In the data rows, 128 means zero.
Some points, one per row:
[173  96 123 112  63 159  30  68  48 162  43 138]
[165  99 100 112  90 159  61  81 114 138 123 141]
[118 149  95 177 154 123 165 154 150 100 174 126]
[165 120 108 105  80 164  74  95 116 149 118 114]
[135  44  45  67 205  46  65  69 122  14 200 255]
[135 169 130 144 174  99 206 192 178 133 154 123]
[222 117  93  69  20 183  19  61 115 160  77 170]
[119 103 136 109 124 124 121  91 118 135 122 125]
[117 118 132 147 139 119 162 145 142 147 132 140]
[121 125 136 130 136 140 145 164 151 115 136 116]
[124 148 160 161 113 176 157 159 137 136 104  95]
[108 125  96 115 179  90 128 116 144  75 178 167]
[161 152 119 135  68 185  93 117 120 183  93  77]
[185 128 112  89 124 128 105 111 134 133 119 147]
[168 129 141 125  71 161 119  99 116 176  85 121]
[148  98  57 116 165  90  66  77 124  59 175 223]
[184  71 106  72  77 147  21  30  66 132  62 179]
[136  57  90  75 189  66  65  92  89  70 149 217]
[100 125 153 137 222  95 163 158 152  80 176 129]
[148 117 153 106  94 146  81 117 105 146 107 147]
[131  95 103 107 127 108  90  72 104 105 135 173]
[126 150  97 185 168 116 181 170 150 109 168 128]
[158 104  55 119 161  91  82  81 133  63 174 198]
[ 90 154 161 178 129 140 218 190 135 168 121  81]
[152 109  73 129 122 136  67  85 132 103 155 181]
[167 128 115 109 126 123 143 138 130 150 123 115]
[ 79 135 141 133 167 108 140 126 139  92 164 146]
30 more points follow, each with its number after it:
[113 142 164 138  80 152 127 128 142 154 122 106] 0
[156  88 109  54  95 121  30  78 119  83  97 176] 1
[ 79 102 116 115 230  35 197 168 149  56 198 164] 2
[149 113  97 102 158 100 116 111 114 106 159 205] 3
[139 116 123  93 110 128  91 128 136 108 134 145] 4
[112 155 164 129 112 168 171 182 159 158 106  80] 5
[ 88  56  41  80 255   0 123  73 148   0 246 255] 6
[108 153 158 162  84 165 173 139 123 181  65  61] 7
[100 127 172 115 123 139 107 128 134 103 106 116] 8
[115 168 171 156 119 160 203 182 175 171 141  47] 9
[129 134 127 136 142 110 160 121 121 137 126 129] 10
[162 131  78 152 164 115 118 125 136  92 176 150] 11
[ 78 107 123 149 225  47 196 136 142  70 183 185] 12
[115 140 154 164  95 154 140 141 166 176 115  64] 13
[105 134 152 120 163 107 162 165 159  98 137 127] 14
[133 124 105 119 142 118 117 114 125 119 134 177] 15
[103 199 186 173 133 162 224 224 140 179 101  39] 16
[ 95 176 163 190 116 148 237 170 139 183 111  59] 17
[ 87 182 140 193 152 117 241 219 173 148 186  63] 18
[105 129 126 163 158 110 176 129 123 111 136  98] 19
[116 127 132 147 158 116 167 147 118 132 131 131] 20
[144 117 133 137 146  96 102 119 107 142 101 166] 21
[111  84 101  83 159  87  84  74 107  86 149 180] 22
[122 170 165 129  51 172 133 164 108 203  65  65] 23
[153 131 143 117  33 179  75 132  78 188  55 109] 24
[116 129 141 128 142 120 154 123 127 140  97 121] 25
[126  99 132  82 160  84  92 105 107  76 144 207] 26
[ 69 166 142 209 175 112 255 217 192 139 198  48] 27
[ 78 162 146 187 205  86 249 213 159 142 201  83] 28
[119 116 137  90 137 118 135 148 124 113 114 142] 29
Which of these numbered points is nearest to each point below, ignoring the 2 directions in which the first points spread most? Its number follows each.
[ 93 135 115 173 199  99 221 160 181  41 179 116] > 19
[145  83  73  80 155  92  44  68 116  58 167 217] > 4
[150 161 192 143  48 192 113 145 111 213  66  62] > 16
[146 170 107 194 121 168 160 167 151 142 134  78] > 11
[ 84 120 110  99 176  40 114 125 114  67 163 182] > 23
[178 125 168  69  17 212   2  62  64 170  39 125] > 8
[128 169 145 152 123 160 153 143 150 138 133 122] > 15
[155 148 125 136 149 119 177 165 165 137 134 133] > 3
[183 127  83 145  70 172  70  93 115 150 103 125] > 11
[131 118 142 111 116 135 114 125 134 118  93 142] > 14
[125  90 136  82 135 119  67  85 113 122 124 144] > 22
[ 97 159 161 181 128 139 213 162 141 157 130  79] > 17
[ 60 165 179 174 193  92 247 241 143 121 156 104] > 26
[159 120 153  97  41 179  44  77  58 202  51  73] > 22
[121  98 136  77 179 114  91  85  88  99  98 181] > 25
[ 93 164 188 160 142 156 223 195 165 151 124  70] > 14
